Here are some numbered points:
[0.99 1.12 1.08 1.23 0.91 0.86 0.96 0.65 1.1  0.84 0.69 1.12 1.06 0.88
 0.95 0.91 0.94 0.93 0.75 0.87 1.25 0.46 1.26 0.49 0.95 1.07 1.61 0.82
 1.49 0.68 1.03] 0
[0.61 1.26 1.   1.2  0.74 0.4  0.85 0.49 1.04 0.54 0.48 1.64 0.7  1.28
 1.87 0.84 1.06 0.64 1.16 0.56 1.22 0.73 1.07 0.76 1.68 0.55 1.68 0.56
 1.22 0.6  1.14] 1
[0.35 1.35 0.87 0.84 0.93 1.33 1.14 1.28 1.01 0.32 0.54 1.71 0.87 1.2
 1.18 1.26 0.67 0.71 0.78 1.27 1.46 0.86 0.95 0.86 1.25 0.99 0.77 0.58
 1.21 0.75 0.87] 2
[ 0.84  1.35  0.98  0.07  1.27  1.1   1.16  1.54  0.82  0.87  0.96  1.51
  0.48  0.71  0.5   1.17  1.34  0.89 -0.13  1.07  1.75  1.33  0.61  1.18
  0.61  0.9   1.46  0.76  1.11  1.25  0.07] 3
[0.56 0.81 0.82 0.73 0.   1.37 0.79 1.1  1.48 1.35 0.82 0.66 0.99 1.02
 0.79 1.24 1.06 1.14 0.48 1.2  0.73 1.22 0.73 0.68 0.5  0.85 1.35 0.71
 1.81 0.   0.65] 4
[0.54 0.94 0.67 0.5  0.88 1.01 1.5  1.1  0.69 0.94 1.39 0.84 1.11 1.74
 0.47 0.8  1.31 1.32 0.62 1.54 1.01 1.16 0.87 1.   0.72 0.99 0.65 0.72
 0.85 1.13 0.47] 5
[1.08 0.77 0.58 0.9  0.97 0.98 1.   0.88 0.9  0.8  1.85 0.67 0.5  0.59
 1.21 0.6  1.57 1.28 1.25 0.73 1.09 1.26 1.01 0.59 0.85 1.1  0.74 1.06
 1.17 0.44 0.48] 6
[1.16 0.99 1.23 0.93 0.9  1.52 0.99 0.83 0.71 1.19 1.1  0.85 0.51 0.9
 1.48 1.09 0.75 0.93 1.7  1.52 0.62 0.53 0.62 0.65 0.94 0.6  1.17 0.42
 0.86 0.94 1.  ] 7
[1.43 0.85 0.69 0.85 0.68 0.52 1.26 0.55 0.82 1.   1.02 0.   1.08 0.72
 0.89 1.09 1.42 0.92 0.67 1.09 1.13 0.85 1.13 0.51 1.13 0.84 1.3  0.86
 0.78 0.93 0.78] 8
[1.55 0.8  0.95 0.55 0.85 0.65 1.04 0.6  1.56 1.45 0.88 0.55 0.96 0.22
 0.71 0.36 1.29 1.04 1.13 0.8  0.83 1.31 0.98 0.65 0.95 1.14 0.92 1.42
 0.42 1.34 1.25] 9
[1.38 1.11 1.13 1.08 1.03 0.76 0.9  0.81 1.14 1.24 0.63 1.16 1.12 0.59
 0.92 0.75 0.99 0.93 0.56 0.77 1.17 0.47 1.33 0.23 0.97 1.02 1.28 0.69
 1.39 1.15 1.33] 10
[1.04 1.02 1.2  1.03 0.84 0.29 0.69 0.68 1.12 0.81 0.31 1.65 1.   1.
 1.82 0.74 0.99 0.71 0.99 0.43 1.27 0.86 1.14 0.59 1.62 0.58 1.58 0.46
 1.07 0.94 0.96] 11
[0.81 1.27 0.79 0.84 0.96 1.25 1.06 0.   0.85 0.52 0.   1.66 0.99 0.76
 1.08 0.93 0.43 0.51 0.96 1.04 0.   1.   0.83 0.77 0.89 1.08 0.   0.33
 1.54 1.17 1.15] 12
[1.04 0.84 0.97 1.41 1.61 0.86 1.66 1.27 0.69 0.92 1.06 1.58 1.19 1.5
 1.23 1.72 0.57 0.76 0.01 0.94 1.23 0.62 0.07 0.25 0.68 0.   0.73 1.22
 0.37 0.   1.41] 13
[1.03 0.5  0.78 0.73 1.   1.11 0.57 1.08 1.25 1.37 0.68 0.81 1.19 1.31
 0.95 1.4  0.95 0.55 0.75 0.94 0.8  0.85 0.99 0.65 0.31 0.93 1.21 1.07
 1.44 1.06 0.94] 14
[0.66 1.01 0.46 0.78 1.19 0.97 1.09 1.54 0.95 1.15 1.5  0.6  0.9  1.93
 0.23 0.62 1.19 1.14 0.46 1.27 1.11 1.22 0.63 0.85 0.59 1.15 0.43 0.83
 0.9  0.81 0.53] 15
[1.26 0.65 0.36 0.87 0.98 1.12 1.28 0.36 0.68 0.7  1.85 0.44 0.64 0.91
 0.98 0.84 1.47 1.16 1.25 0.83 0.72 1.41 1.11 0.41 0.73 1.23 0.65 0.79
 1.12 0.63 0.76] 16
[1.18 1.17 0.   0.92 1.17 1.32 0.97 0.97 0.56 1.14 1.09 0.72 0.52 1.02
 1.23 1.18 0.94 0.9  1.89 1.32 0.63 0.51 0.78 0.75 0.75 0.53 1.14 0.68
 0.7  0.93 1.17] 17
[1.57 0.75 0.74 0.8  0.9  0.49 1.35 0.8  0.   1.05 1.06 0.75 1.02 0.62
 0.92 1.34 1.2  0.99 0.64 1.29 1.22 0.85 1.11 0.53 1.08 0.78 1.57 0.93
 0.53 0.86 0.68] 18
[1.77 0.7  0.82 0.48 0.88 0.62 0.94 0.78 1.46 1.56 0.85 0.59 0.   0.26
 0.7  0.61 1.21 1.1  1.21 0.64 1.04 1.3  1.   0.85 1.   1.15 0.79 1.38
 0.45 1.31 1.29] 19
[1.36 1.01 1.21 0.95 1.05 0.66 0.96 0.   1.24 1.28 0.5  1.04 0.   0.45
 0.94 0.71 1.01 0.81 0.51 0.82 1.32 0.28 1.35 0.32 1.11 1.11 1.14 0.72
 1.39 1.08 1.33] 20
[1.12 0.97 1.14 1.01 0.84 0.35 0.71 0.61 1.22 0.87 0.39 1.64 0.96 0.93
 1.8  0.73 0.96 0.75 1.06 0.42 1.25 0.73 1.09 0.51 1.52 0.64 1.51 0.48
 1.03 0.97 1.09] 21
[1.09 1.52 0.72 0.59 1.03 1.38 0.99 0.86 0.81 0.31 0.4  1.75 1.4  0.82
 0.99 0.   0.35 0.87 0.62 1.1  1.58 0.85 0.93 1.2  0.79 0.87 0.68 0.83
 0.75 0.93 1.24] 22
[1.49 0.63 0.56 1.23 1.21 0.96 1.46 1.11 0.67 0.73 1.2  1.52 1.14 1.56
 0.75 1.77 0.   0.73 0.76 0.86 1.19 0.49 0.35 0.66 1.1  0.79 0.19 0.97
 0.56 0.66 1.  ] 23
[0.4  0.76 1.16 1.42 1.01 0.93 1.26 1.   1.33 1.09 1.04 0.74 0.93 0.5
 0.92 0.81 0.91 1.22 1.25 0.99 1.38 0.85 1.17 1.27 1.   1.01 0.4  1.01
 1.19 0.8  0.63] 24
[0.43 0.18 1.16 1.37 1.06 1.06 0.38 0.58 1.04 1.21 0.76 0.89 1.5  1.38
 0.46 0.62 0.96 1.22 0.83 1.3  1.19 0.8  1.02 0.64 0.97 1.34 0.44 2.01
 0.9  0.91 0.89] 25
[0.98 0.73 0.91 1.22 1.39 0.77 0.66 1.37 0.29 1.22 0.59 0.83 1.7  1.39
 0.53 0.86 0.22 1.67 1.32 1.43 1.05 0.96 1.16 1.4  0.59 1.55 0.71 1.68
 1.15 0.7  1.11] 26
[ 0.88  0.49  1.    1.77  1.38  0.9   1.    1.59  0.9   1.19  0.99  1.24
  1.3   1.92  0.84  0.83 -0.19  1.13  0.85  0.35  0.   -0.01  0.77  1.36
  0.85  0.99 -0.17  1.59  0.96  0.54  1.25] 27
[0.14 1.64 1.68 0.   0.65 0.67 1.43 1.24 0.89 0.18 0.99 1.06 1.55 1.03
 1.3  0.86 0.64 0.51 0.99 0.9  0.89 0.91 1.42 1.22 1.12 0.82 1.13 1.18
 1.19 0.36 0.6 ] 28
[0.56 1.36 1.61 1.32 0.   0.69 0.89 0.7  0.98 0.61 0.69 1.12 1.59 0.85
 1.08 0.45 0.66 0.98 0.76 0.83 1.1  0.16 1.19 0.56 0.99 0.91 1.33 1.01
 1.61 0.24 1.1 ] 29
[0.69 1.37 1.27 1.   1.28 0.84 0.5  1.09 0.51 0.75 0.48 1.35 1.37 0.83
 0.75 0.65 0.33 1.31 1.09 1.37 0.67 0.93 0.49 0.78 1.06 1.02 1.3  1.2
 1.04 1.07 0.99] 30
[0.   1.08 1.35 0.94 1.35 0.89 0.96 0.9  0.55 0.91 0.59 1.15 0.83 0.79
 1.21 1.13 0.73 0.98 1.97 1.13 0.82 0.18 0.44 0.93 0.95 0.42 1.51 1.1
 0.43 1.21 1.07] 31
[0.82 0.65 1.67 0.87 1.1  0.41 0.56 0.9  0.68 1.33 0.96 1.1  1.29 0.64
 0.9  1.19 1.07 0.42 1.23 1.03 0.78 0.66 0.   1.71 1.15 0.91 1.57 1.38
 0.33 1.19 0.76] 32
[0.56 0.56 1.12 0.99 0.84 1.03 0.39 0.   1.13 1.32 0.95 0.85 1.1  0.83
 1.09 1.24 1.2  0.87 0.97 1.11 0.15 0.8  0.93 1.22 0.62 0.99 1.49 1.23
 1.21 1.08 0.85] 33
[0.34 0.98 1.14 0.64 1.47 1.1  0.53 0.98 0.95 1.42 1.17 0.85 0.7  0.67
 0.33 0.73 1.68 1.65 0.54 1.01 0.73 1.48 0.59 1.25 0.86 0.99 1.36 0.72
 1.07 0.   0.48] 34
[0.27 1.39 0.79 0.81 1.17 0.45 0.93 0.97 1.14 0.64 0.58 1.34 0.94 1.11
 1.38 0.91 1.17 0.8  0.96 0.63 1.15 1.08 0.96 1.26 1.68 0.63 1.52 0.59
 1.15 0.41 0.77] 35
[0.29 0.35 0.45 0.97 1.13 0.82 0.25 0.4  0.94 0.86 0.74 1.19 1.11 1.84
 0.88 0.97 1.41 0.73 0.85 1.43 1.54 0.97 0.85 0.9  0.77 1.17 1.12 1.56
 1.15 0.76 1.  ] 36
[0.5  0.56 0.63 1.04 1.03 1.1  0.79 0.72 1.31 1.17 0.5  0.86 0.98 1.25
 1.03 1.23 1.5  0.67 0.88 1.13 0.63 1.11 0.67 0.75 0.5  1.01 1.27 1.14
 1.65 1.13 0.79] 37
[0.88 0.64 0.48 0.83 0.94 1.2  0.83 1.45 0.71 0.82 1.62 1.25 0.85 0.94
 0.96 0.84 1.19 0.91 1.03 1.17 0.71 1.34 0.95 1.04 0.4  1.04 1.43 0.81
 1.07 1.47 0.56] 38
[0.61 1.1  0.48 0.79 0.92 1.46 0.6  1.55 0.75 0.28 1.   1.42 1.47 1.18
 0.64 0.87 0.45 0.59 1.21 0.   1.22 1.09 0.92 0.93 0.76 0.91 0.46 0.66
 1.2  0.99 0.86] 39
[1.07 0.94 0.69 1.23 0.67 1.53 1.23 0.76 1.09 0.43 0.   0.66 0.76 0.84
 1.42 1.19 1.46 1.09 1.54 0.91 1.13 1.23 0.59 0.51 0.55 0.98 0.47 0.8
 1.52 0.68 0.56] 40
[0.88 1.08 0.71 0.73 0.88 1.68 1.18 1.34 0.63 0.69 1.33 1.29 0.93 0.78
 0.   0.95 0.87 0.62 0.78 1.48 1.2  0.89 0.57 0.61 0.42 1.45 0.5  0.43
 1.79 0.61 1.2 ] 41
[0.78 1.15 1.04 1.15 0.71 1.48 0.65 0.82 0.88 0.39 0.96 0.24 1.15 0.9
 0.7  0.59 0.94 1.18 1.44 1.12 1.46 1.51 1.14 1.11 1.18 0.43 0.54 0.8
 1.41 1.11 0.19] 42
[1.1  0.72 1.06 0.61 0.83 1.36 0.94 0.   1.12 1.06 1.22 0.53 1.41 0.26
 0.6  0.74 1.12 0.72 1.39 0.72 1.25 1.93 0.97 0.89 0.85 1.1  0.11 1.3
 0.84 1.04 1.31] 43
[0.4  0.17 1.   0.   1.09 1.14 1.37 0.87 0.96 1.5  0.83 0.67 1.14 0.
 0.84 0.88 1.01 1.28 1.   1.11 1.25 1.08 1.31 1.3  0.8  0.91 0.31 1.23
 0.88 0.94 1.1 ] 44
[0.   0.   0.9  0.98 0.89 1.38 1.   0.83 1.11 1.15 1.58 0.33 0.76 0.27
 1.51 0.59 1.51 1.45 1.54 0.56 1.17 1.2  1.02 0.51 0.67 1.37 0.52 0.95
 1.18 0.75 0.78] 45
[1.28 0.75 0.79 0.83 1.55 1.04 0.92 1.36 1.12 1.45 1.28 1.01 0.91 0.93
 0.62 0.39 0.26 1.31 1.08 1.05 0.84 1.03 1.75 0.61 0.17 1.15 0.56 1.37
 1.37 1.05 0.83] 46
[ 1.19  0.75  0.83  2.36  1.07  0.8   1.59  1.24  0.17  1.    1.55  1.52
  0.65  1.27  0.98  0.87 -0.34  1.32  1.01  1.15  0.39  0.    0.61  1.06
  1.01  1.   -0.15  0.95  0.93  1.05  1.14] 47
[1.1  1.05 0.77 1.2  0.7  0.99 1.12 0.63 1.44 0.74 1.65 0.49 0.53 0.69
 1.34 0.45 1.62 0.95 1.57 0.76 0.74 1.08 1.04 0.61 1.24 1.07 0.78 1.06
 1.26 0.64 0.44] 48
[1.06 0.   1.26 1.44 1.08 0.98 1.31 1.29 1.01 0.89 1.33 0.61 0.96 1.51
 1.31 1.16 0.43 0.49 1.05 0.75 0.57 0.67 0.85 1.2  1.35 0.82 0.   0.89
 0.82 0.67 1.3 ] 49
[ 1.11  1.35  1.38  1.34  0.92  0.81  1.14  0.7   1.02  1.03  0.9   1.16
  1.01  0.85  1.02  1.03  0.85  0.89  0.44  0.69  0.83 -0.06  1.53  0.38
  1.    0.89  1.11  0.79  1.25  0.88  1.41] 50
[ 1.33  0.93  1.34  0.91  1.14  1.17  1.21  0.68  0.63  1.09  0.56  1.12
  0.64  0.89  1.45  1.22  0.57  0.9   1.78  1.1   0.77 -0.02  0.5   1.08
  0.83  0.56  1.29  0.93  0.    1.05  1.16] 51
Which five points above are nearest to each new point by angle? Their numbers follow each, nearest first.
[1.42 1.03 0.   0.86 0.8  0.93 0.83 1.06 0.62 0.54 1.68 1.38 0.8  0.94
 0.87 1.08 1.07 0.69 0.95 0.97 0.   1.39 0.79 0.81 0.41 1.05 1.53 0.96
 0.79 1.34 0.8 ] 38 17 16 14 6
[ 1.37  1.05  1.46  1.15  1.14  1.2   1.23  0.64  0.66  1.06  0.55  1.18
  0.46  0.88  1.39  1.32  0.    0.77  1.92  1.01  0.86 -0.01  0.61  1.1
  0.75  0.51  1.37  0.    0.    1.    1.16] 51 7 31 17 21
[0.41 0.93 1.   0.64 1.38 1.04 0.7  1.07 0.99 1.39 1.07 0.69 0.71 0.65
 0.57 0.85 1.76 1.67 0.49 0.95 0.68 1.53 0.66 1.38 0.96 0.97 1.41 0.58
 0.88 0.95 0.56] 34 38 5 3 37
[1.61 0.48 0.32 0.92 1.2  0.71 1.21 1.06 1.15 0.91 1.69 1.54 0.62 1.14
 0.75 0.83 0.31 0.75 0.85 0.46 0.69 0.99 1.18 0.6  1.1  0.23 0.31 0.98
 0.58 0.79 0.93] 23 49 46 6 38
[0.75 0.75 0.97 1.89 1.02 1.06 1.36 0.   0.82 0.95 1.51 0.68 0.58 1.77
 1.27 1.03 0.34 0.67 0.94 0.84 0.74 0.74 0.83 1.15 1.49 0.45 0.22 1.13
 0.99 0.81 1.11] 49 47 23 24 7
[0.73 0.38 1.21 0.98 1.02 1.27 0.65 0.91 1.1  1.32 0.66 0.81 0.93 0.
 1.25 1.45 1.11 0.93 0.97 1.19 0.02 0.63 1.03 0.83 0.7  0.77 1.51 1.04
 1.23 1.24 1.03] 33 37 14 7 10
[1.49 0.8  1.5  0.85 1.29 1.05 1.24 0.68 0.74 1.1  0.54 1.14 0.52 0.78
 1.35 1.25 0.57 0.73 1.79 1.01 1.04 0.11 0.59 1.   0.79 0.48 1.25 0.86
 0.26 1.22 1.43] 51 7 31 17 32
[0.24 0.79 1.13 1.33 0.93 0.83 1.22 1.14 1.15 1.19 0.88 0.68 1.17 0.61
 0.79 0.8  0.82 1.28 0.98 0.99 1.15 0.99 1.   1.34 0.97 1.03 0.47 1.27
 0.81 0.58 0.61] 24 44 25 26 42
[0.46 0.99 1.05 0.39 1.21 0.94 0.66 1.28 1.06 1.55 1.15 0.63 0.67 0.65
 0.58 1.03 1.82 1.67 0.38 0.84 0.74 1.54 0.81 1.49 1.04 0.83 1.18 0.4
 0.81 0.98 0.71] 34 5 3 38 15
[0.79 1.06 0.66 0.76 1.03 0.61 1.71 0.87 0.89 1.08 0.87 0.79 0.64 1.36
 0.61 0.77 1.09 1.89 0.42 1.25 0.89 0.82 0.87 1.09 0.26 1.14 0.62 0.
 0.69 0.84 0.62] 5 15 24 38 34
[0.53 0.26 0.4  1.11 1.17 0.   0.32 0.24 0.98 0.76 0.48 1.18 0.93 1.74
 1.01 1.23 1.54 0.78 1.05 1.25 1.4  1.05 1.   0.68 0.82 1.13 1.26 1.63
 1.12 0.68 1.26] 36 37 25 14 0
[0.54 0.29 0.41 0.99 1.17 1.06 0.51 0.36 0.99 1.   0.67 1.16 0.95 1.44
 0.74 1.09 1.39 0.   0.81 1.4  1.55 1.1  0.88 0.69 0.96 1.11 1.2  1.45
 0.93 0.78 1.12] 36 37 14 25 0
[1.5  0.96 0.62 0.9  0.49 0.88 0.78 1.22 0.74 0.77 1.3  1.38 0.97 1.05
 0.69 0.97 1.19 0.66 0.88 0.89 0.97 1.52 0.   1.01 0.28 1.02 1.61 0.95
 0.81 1.63 0.72] 38 14 37 3 5
[ 0.57  1.83  0.84  0.47  1.11  1.52  1.43  1.25  1.19  0.88  1.09  0.92
  0.84  0.46  0.    0.79  1.2   0.72  0.2   0.99  1.36  0.    0.26  0.82
  0.5   1.05  1.34  0.94  1.73  1.13 -0.07] 3 41 0 5 2
[0.57 0.52 1.13 1.01 0.81 1.03 0.53 0.81 1.18 1.26 0.94 0.86 1.08 0.84
 1.26 1.26 1.22 0.84 1.01 1.08 0.06 0.87 0.89 1.25 0.74 1.01 1.52 1.12
 1.15 1.12 0.9 ] 33 37 14 38 32
[0.97 0.96 1.13 0.48 1.59 1.14 0.63 1.05 1.02 1.53 1.19 0.71 0.5  0.47
 0.5  0.84 1.69 1.6  0.18 0.89 0.82 1.4  0.79 1.22 0.87 0.85 1.42 0.53
 0.76 1.25 0.77] 34 3 38 9 19
[0.65 0.81 0.   1.41 1.2  0.97 1.29 1.61 0.93 0.92 0.91 1.05 0.75 1.74
 0.69 0.   0.37 0.81 0.25 0.8  1.29 0.65 0.86 1.03 1.34 1.05 0.42 1.06
 0.64 0.86 0.9 ] 15 5 2 23 22
[0.94 1.4  1.16 0.81 0.96 0.85 0.65 1.27 0.93 0.51 0.65 1.06 1.1  0.75
 1.15 0.8  0.64 1.12 0.88 0.79 0.34 1.08 0.79 1.2  1.36 0.92 1.08 0.96
 0.91 0.96 1.29] 30 35 0 2 10
[1.08 0.08 1.03 0.85 1.38 0.87 0.22 0.54 1.24 1.41 0.71 0.65 1.27 0.93
 0.39 0.48 1.15 1.07 0.63 1.02 0.89 1.04 1.08 0.64 1.13 1.51 0.57 1.85
 0.52 1.24 1.37] 25 9 19 36 43
[0.26 0.45 0.37 0.92 1.18 1.07 0.53 0.42 0.84 0.99 0.54 1.25 1.05 1.6
 0.83 0.92 1.53 0.82 0.98 1.51 1.56 0.98 0.92 0.81 0.84 1.18 1.   1.46
 0.98 0.79 0.9 ] 36 37 25 14 5
[1.24 0.68 1.12 0.51 1.17 1.19 0.7  0.   1.11 1.23 1.06 0.46 1.21 0.36
 0.62 0.43 1.03 0.74 1.27 0.4  1.36 1.64 1.06 1.3  0.99 0.98 0.32 1.18
 0.52 1.29 1.45] 43 9 19 44 24
[0.83 1.26 0.56 0.89 1.12 0.39 1.37 1.17 0.61 0.   1.06 1.08 0.66 1.58
 0.75 1.2  0.99 1.36 0.42 1.45 0.72 0.74 0.79 1.26 0.89 0.   0.88 0.9
 0.69 0.87 0.46] 5 2 15 35 38
[0.86 1.22 1.12 0.63 0.98 1.42 0.63 0.75 0.88 0.   0.91 0.58 0.77 0.92
 0.17 0.91 0.98 1.02 1.37 0.98 1.35 1.73 1.23 1.14 1.23 0.58 0.48 1.23
 0.73 1.25 0.42] 42 43 24 5 39
[1.36 0.99 0.98 1.21 0.73 1.01 1.02 0.51 1.16 0.59 1.51 0.61 0.61 0.73
 1.21 0.56 1.5  1.09 1.57 0.7  0.78 1.22 1.15 0.81 1.33 1.18 0.67 0.92
 1.37 0.73 0.54] 48 6 16 24 42
[0.25 0.75 1.05 1.11 0.   1.   1.23 1.14 1.11 1.61 1.21 1.18 1.35 0.5
 0.91 1.14 0.91 0.93 1.11 1.19 1.21 0.51 1.23 0.73 0.59 1.14 0.61 0.85
 0.78 1.13 0.69] 24 44 0 14 38
[1.56 1.06 0.65 0.86 0.43 0.84 0.69 1.32 0.44 0.65 1.65 1.43 0.75 0.95
 1.15 1.2  1.33 0.62 0.91 0.61 0.87 1.3  1.03 1.16 0.43 0.9  1.34 0.74
 0.85 1.32 0.83] 38 18 6 14 16
[0.87 0.65 1.01 0.76 1.   1.18 0.77 1.26 1.17 1.14 0.53 0.71 1.13 1.28
 1.06 1.54 1.04 0.7  0.73 0.87 0.68 0.   1.01 0.81 0.32 1.06 1.04 1.13
 1.58 1.   0.79] 14 37 0 50 33
[0.66 1.54 0.64 1.15 1.24 1.46 1.04 0.66 1.14 0.54 0.55 1.23 1.24 1.47
 0.   1.24 0.36 0.84 0.87 1.21 1.44 0.87 0.74 0.89 1.16 1.04 1.02 0.51
 1.43 1.04 1.01] 2 0 41 30 39
[0.89 0.53 1.52 0.89 0.93 0.39 0.73 0.98 0.79 1.23 0.96 1.07 1.23 0.57
 0.89 1.32 1.   0.51 1.15 0.91 0.69 0.64 0.34 1.73 1.19 0.83 1.52 1.24
 0.26 1.27 0.76] 32 31 51 33 30
[0.53 0.61 1.03 0.91 0.8  0.97 1.13 0.99 1.61 1.28 0.92 0.73 0.96 0.46
 0.94 0.81 1.08 1.18 0.88 0.75 1.13 1.01 1.22 1.26 0.93 0.   0.3  1.08
 0.7  1.08 0.8 ] 24 44 9 42 43
[0.63 1.76 1.19 0.54 0.17 0.96 0.83 0.96 0.   0.39 1.14 0.58 1.35 0.52
 1.07 0.88 0.99 1.18 0.75 0.85 0.73 1.33 1.09 1.08 1.15 1.05 1.26 0.89
 1.27 0.59 0.68] 28 42 30 29 0
[1.61 1.38 0.48 1.06 0.47 1.11 0.75 1.09 0.63 0.59 1.66 1.49 0.88 0.95
 0.69 0.81 1.29 0.72 0.93 0.89 1.   1.44 0.96 0.74 0.44 1.   1.35 1.01
 0.69 1.51 0.84] 38 6 16 18 5
[0.81 1.42 1.25 0.87 1.04 0.94 0.67 1.24 0.77 0.43 0.47 1.25 1.34 0.76
 1.01 0.84 0.57 1.27 0.85 0.93 0.48 0.93 0.69 1.08 1.23 0.96 1.1  1.17
 0.94 1.06 1.19] 30 2 0 22 35
[1.03 1.24 0.   0.79 1.01 1.22 0.82 1.03 0.92 0.58 0.77 0.61 0.98 1.19
 0.4  0.79 0.86 1.21 1.67 1.   1.52 1.82 1.35 1.39 1.38 0.46 0.45 0.
 0.43 1.01 0.89] 42 39 5 17 24
[ 0.    1.05  0.76  0.85  1.05  0.59  1.11  1.21  0.94  1.23  1.48  0.88
  0.    0.74  1.08  0.62 -0.06  1.53  1.31  0.39  0.98  0.97  1.01  1.19
  0.3   0.    0.49  0.72  1.09  0.    0.97] 24 46 6 35 45
[0.58 0.56 1.16 0.97 0.8  0.99 0.39 0.91 1.12 1.26 1.04 0.79 1.08 0.85
 1.22 1.18 1.2  0.9  0.96 1.14 0.03 0.85 0.95 1.29 0.65 1.   1.36 1.11
 1.22 1.05 0.9 ] 33 37 14 38 32
[0.8  0.58 1.48 0.83 1.03 0.48 0.75 0.98 0.8  1.32 1.09 1.   1.19 0.66
 1.01 1.31 1.1  0.47 1.14 0.98 0.67 0.74 0.39 1.8  1.28 0.84 1.54 1.18
 0.26 1.26 0.87] 32 33 31 51 30
[0.65 0.4  1.33 0.67 0.74 0.47 0.77 1.14 0.93 1.39 1.16 0.99 1.27 0.48
 0.96 1.44 0.94 0.44 1.06 0.89 0.66 0.77 0.53 2.   1.47 0.76 1.31 0.94
 0.29 1.08 0.92] 32 33 31 51 24
[1.31 0.62 1.05 1.29 1.01 0.95 1.26 1.15 0.65 0.99 1.53 0.35 0.87 1.25
 0.96 1.24 0.25 0.77 1.26 0.52 0.39 0.61 1.19 0.97 1.21 0.66 0.25 1.48
 1.06 0.64 1.25] 49 27 23 47 24
[1.22 0.78 0.87 1.42 1.04 1.11 1.28 1.35 1.28 0.95 1.   1.37 1.11 1.67
 0.95 1.62 0.14 0.53 0.14 1.11 1.24 0.67 0.54 0.58 1.13 1.07 0.21 1.43
 0.89 0.97 1.35] 23 49 13 2 14
[1.18 1.02 1.06 0.66 1.02 1.31 0.73 0.76 1.2  0.74 0.59 0.48 0.73 0.82
 0.56 0.44 1.12 1.26 1.28 0.87 1.34 1.89 0.84 1.6  1.49 0.33 1.04 0.75
 0.81 1.12 0.22] 42 24 35 48 9
[ 1.08  1.27  1.57  0.87  0.81  1.4   0.66  1.37  0.76  0.97  0.24  1.1
  0.85  1.53 -0.06  0.99  0.76  0.97  0.17  0.57  0.92  0.82  0.56  1.72
  1.24  1.26  1.03  0.91  0.52  1.22  1.36] 30 2 22 32 26
[ 0.25  2.03  1.64  1.1   0.78  0.97  1.28  1.25  0.82 -0.01  1.04  0.87
  1.59  0.95  1.21  0.74  0.74  0.83  0.88  0.86  0.5   1.12  1.14  0.94
  0.85  0.74  0.93  0.8   1.12  0.19  0.35] 28 29 2 35 30
[0.57 1.33 1.11 0.86 1.23 0.57 0.9  0.91 1.31 0.84 0.6  1.38 0.6  1.31
 1.33 0.84 1.24 0.65 0.91 0.55 1.14 1.   0.98 1.18 1.57 0.46 1.6  0.54
 0.99 0.52 0.71] 35 1 11 21 0
[1.01 1.   0.91 0.85 0.96 0.87 0.7  1.43 0.73 1.06 0.61 0.47 0.99 1.57
 0.53 0.97 0.08 1.32 1.01 0.85 0.39 0.   1.31 1.86 0.79 1.25 1.05 1.16
 1.3  1.28 1.23] 26 27 14 30 46
